In the data rows, the value 128 means zero.
Here are some points:
[162 177 131 122  24 187 147 153 215 113 115  44 187 150 153  98   0 121
  74 158   8 157 157]
[145 172 187  80 111 117  85 130 126 166 169 109  85 107 114 146  92 181
 164 137  79  95 106]
[ 88 122 111 144 149 125 121 120 111 156 104 155 137  95  80 205 172 116
 137 119 151  88 183]
[209 231 234 175   0 193  15  82 115 198 221 120 160   0 130 136  18 115
 161 154  36  77 169]
[ 96   0 116 123 198  93  96 162  63 111 103 184  96 174 156 144 255 108
 107  86 218 159  20]
[  0  79   6 186 159 125 176 132 166 177 105 203 146  54  88 255 101 109
 136  82 113  97 252]
[131 132 112 143 123 144 136 139 132 103 115 115 133 105 130 121  75 113
 116 153 130 138 172]
[172 211 189 162  98 177 153  71 213 143 162 142 105 112 135  79 241 173
  55 121 112 157 181]
[127 116 121 127 138 101 147 120 114 128 114 121 121 164 150 110 160 112
 128 123 141 134 102]
[132 113  92 145  60 138 167 150 138  87  38  83 178 144 175 112  83  88
 164 101 127 142 109]
[173 198 192  92 106  93  95 108 122 197 198 108 139 133 105 107 128 171
 131 128  64 124 103]
[177  38 199  65 255  98   0 171   6  99 255 128  88 125  82  12 127 108
  91 166 239 126   0]
[122 157 108 141  46 175 146 155 190 114  93  67 167 131 150 136   0 112
  79 144  44 156 165]
[129 162 125  81 148 104 130 134 111 144 144 110 151 172 100 156  76 130
 155 159 119 112 140]
[118  61  88 158  79 142 143 156 149  85 103 115 184 161 159 104  65  97
 114 111 112 182 107]
[134  90 156 106 138 132  80 144  92 125 176 162 108  72 145 153 209 125
 173 115 149  89  64]
[ 90   0 137 107 195  90  81 156  69 116 121 187  90 160 126 158 249 131
 109  88 199 139  46]
[123   0  96 162 212 111  77 119   4  82 115 181 151  94 147 144 227  59
  65 124 246 165  96]
[ 87  90 135 101 161  91 119 147 108 142 117 163 139 159  77 185 149 126
 160 122 155 118 118]
[114  87 138 130  98 129 104 161 106 144 119 141 122 107 129 205  94  77
 122 146 126 105 116]
[175  88 176 141 155 170 127 121 107  58 140 134 114 114 163  78 196 139
  81 132 201 189  91]
[135 143 159 146 145 109 125  91 134 198 203 145 108 117 114  87 206  99
 108 136 101  93 128]
[ 97  45  56 118 181 110 124 162  87 125  93 159 192 167 116 127 185  64
 124 114 182 126 121]
40 more points follow, each with its number after it:
[154 167 123 161 114 164 155 112 164 127 141 105 142 103 175  67 168 112
 110 124 115 143 142] 0
[145 219 155 179  81 182 166 107 195 126  84 123 123 111 127 101 207 123
  60  99 135 153 204] 1
[165 141 141 137 128 163 145 124 152  74  82 153 145 156 139  85 255 141
  86  79 200 160 149] 2
[114 160 151  96 130 131 127 126 153 145 142 134 100 131 103 138 144 166
 139 132 102 100 141] 3
[147 166 206  54 118 131  61 148 108 168 191 115  62  89 122 148 109 186
 178 133  67  65  82] 4
[ 97  74  82 148 125  99 130 146 118 109 107 122 143 192 127 104 158  80
 136 105 169 119  66] 5
[136 158 116 115 138 108 127 131 119 125 117 125 146 159 120  99 140 112
 141 152 131 118 139] 6
[132 102 140 130  68 128 107 154 161 137 102 128  69 160 170 114 163 105
 108 110 148 125  25] 7
[121 155 123 109 145 110 128 115 112 142 127 125 128 143 106 140 107 131
 137 150 128 112 152] 8
[119 142 138 119 132 136 122 120 133 148 147 137 109 117 119 150 133 145
 121 123 121 114 124] 9
[111 105 158 102 141 133  86 114 107 136 161 157  94  69  98 184 100 160
 166 134 119  92 119] 10
[153 117 114 167 135 137 147 133 116 114 135 137 138 112 155  88 130 104
 106 123 140 152 118] 11
[181 113 123 169 125 150 151 137 112  99 154 129 122 113 178  55 140 100
  90 123 125 163  90] 12
[ 48 133  69 149 138 134 155 134 177 157 106 159 143  95  89 245  96 132
 139 110 106 110 215] 13
[130 102 126 104 197 162 114  93  90  86 174 163 127 133 135  93 202 193
  91 126 167 162 128] 14
[113 204 125 120 117 138 123 114 127 159 112  81 112 115 128 151  85 128
 121 160 108  93 172] 15
[127 157 135 119 142 150 131 112 131 135 151 134 120  96 121 132 161 150
 144 121 113 106 150] 16
[121  93  95 143 116 134 125 161 118 123 102 115 164 133 148 109  75  78
 105 128 116 143 119] 17
[132 132 135 144 137 121 136 106 140 164 157 131 120 128 125 100 171 113
 119 130 112 113 127] 18
[162 198 163  97  93 124  71 126 138 147 166 143 136 102 112 137  85 176
 143 135  95 113 133] 19
[144  65 145 115 108  72  88 159  73 118 155 134 147 147 136 146  89 116
 176 121 132 124  38] 20
[127 212 114 139  36 134 161 110 179 167  97  69 172 159 136 105  54 113
 125 150  30 111 161] 21
[ 98 203 194  48 117  98  93 124 134 189 134 119  62 103  50 216  60 198
 204 161  69  54 160] 22
[168 210  82  79 142 129 175 129 101  83  54  53 164 243 171  32  45  63
 102 204 121 144 162] 23
[ 91  43  77 190 119 175  81 150 109 138 154 129 162  63 143 211 102  85
  66  97 172 134 111] 24
[143  85 118 141 201 123  95 124  35  84 145 138 115  66 131 141 146 166
 140 146 189 138 153] 25
[106   0 121 126 180  89  92 153  76 115 123 171 100 156 141 133 211 111
 120 109 189 139  38] 26
[152 131 141 130 101 126 133 125 143 120 140 112 141 152 128  96 106 138
 125 133 101 148 118] 27
[131 108 117 144 110 139 142 134 149 111 121 121 146 141 143 105 121 126
 121 118 129 154 114] 28
[109  88 135 119 142 106 122 146 114 119 110 147  91 136 114 115 115  96
 148 137 142 119  81] 29
[113   0  68  85 202  84  76 201  17  41  97 166 204 161  81 171  53  89
 177 190 255 147  95] 30
[ 99 103  97 185  92 128 170 129 141 105  34 115 145 126 123 185  98  90
 119 121 162 145 169] 31
[ 97  70 154 122 133  74 104 119 133 190 142 155 117 136 106 159 140 120
 135 121 110 122  88] 32
[112 113  83 167 134 106  91 134  45 171 153  73 151 122  99 140  65  68
 125 165 120  47 117] 33
[129  58  69 146 109 117 154 163 121  77  98 136 193 172 172 139  86  90
 141 104 158 178  93] 34
[145 171 194  99 128 145  96 113 130 160 195 115  82  79 115 143 128 177
 143 127  83  84 127] 35
[125 140 103 141 129 115 115 122  84 113 140 116 164 119 140 109  90 124
 146 151 144 127 122] 36
[130 158 128 130  81 116 170 121 173 120  84 103 140 166 131 121  95 123
 150 109 102 132 136] 37
[122 150 127 113 151 149 132 118 134 142 151 142 119 102 112 148 155 148
 150 125 114  97 149] 38
[ 48   0  91  80 249 117  84 130   8  75 109 197 108 171  72 225 255 154
  72 103 253 102 119] 39
Which three of these numbered points are nearest to each point below by angle, seen from the average point of the first points? Their numbers follow each, nearest first.
[140 221 131 177  82 152 200 103 228 154  50 106 127 154 138  86 165 136
  61 121 121 172 204] > 1 0 37
[119  94 144 119 143 114 116 142 128 129 114 149  85 124 124  91 139 104
 139 132 149 127  67] > 29 7 26
[117 143 146  94 206 114 138 120  84 117 154 143 114 115  94 154 182 128
 173 133 154  70 168] > 38 16 8
[129 146 121 141 140 162 159 125 136  68  52 135 116 165 131  58 221 110
  84 112 186 164 164] > 2 1 0
[130  94 139 121 137 101 105 137  86 127 149 138 143 129 117 153 127 126
 158 124 141 115  90] > 20 30 10
[146 107 120 135 176 122 112 121  75  98 144 133 127  99 133 125 145 156
 132 139 165 139 149] > 25 14 39
[121 212 118 136  50 124 161 120 165 176  95  67 161 159 125 116  38 115
 141 157  45 110 149] > 21 37 15
[162 165 166 153  78 145 107 115 136 151 146 130 124  75 131 130 104 129
 133 138 108 119 142] > 19 35 15
[135 143 122 104 112 177 163 158 157  47  51 107 131 213 131  91 147 122
  80 139 219 165 130] > 2 23 28
[112  97 105 142 130 123 125 141 129 134 126 129 117 113 119 125  97 135
 146 130 111 119 115] > 29 13 17
[148 168 101 136 139  96 228  92 205 176 127 110 117 179 164  85 173 126
 134 110  68 136 160] > 18 37 0
[134 130 119 118 177 142 135 103 117 112 145 143 131 142 132  83 168 165
 105 138 149 156 142] > 14 2 0
[117 165 110  79 160 106 131 119 100 148 157 116 171 172  90 166  76 128
 161 165 113 104 148] > 8 22 6
[143 171 106 137 140 109 196  99 169 154 132 110 130 147 160 101 137 124
 136 131 100 143 165] > 0 37 18
[100  71 133 133 137  79  99 138 120 184 135 151 130 121 123 148 114 105
 133 117 108 138  88] > 32 20 29
[102  93  90 141 120 124 125 145 137 139 119 118 115 116 118 121  80 129
 143 132  95 113 117] > 17 21 37
[121 102  94 169  86 149 176 138 184  91  86  97 182 171 149 101 103 118
 100 107 132 181 133] > 28 34 37
[147  87 138 133 129 102 114 131 113 139 179 147 121 125 156 106 112 128
 154 116 103 138  50] > 20 32 12
[156  68 143 137 125  97 108 139 107 137 191 144 118 121 165  91 106 125
 157 110  96 146  26] > 20 12 7
[117 138 121 127  43 154 125 148 180 140 112  73 168 133 133 164   0 118
  90 154  17 135 158] > 21 37 15
[195 168 208 106  96 110  98  95 148 179 238 110 118 126 124  85 167 189
 123 101  56 127  68] > 35 4 19
[141 123 113 158 138 129 153 130 133 120 124 136 126 121 145 104 132 110
 113 121 133 152 133] > 11 0 12
[120  81 131 137 174 137 110 125  89 122 169 148 107  74 121 145 165 117
 147 121 144  98 116] > 25 10 39
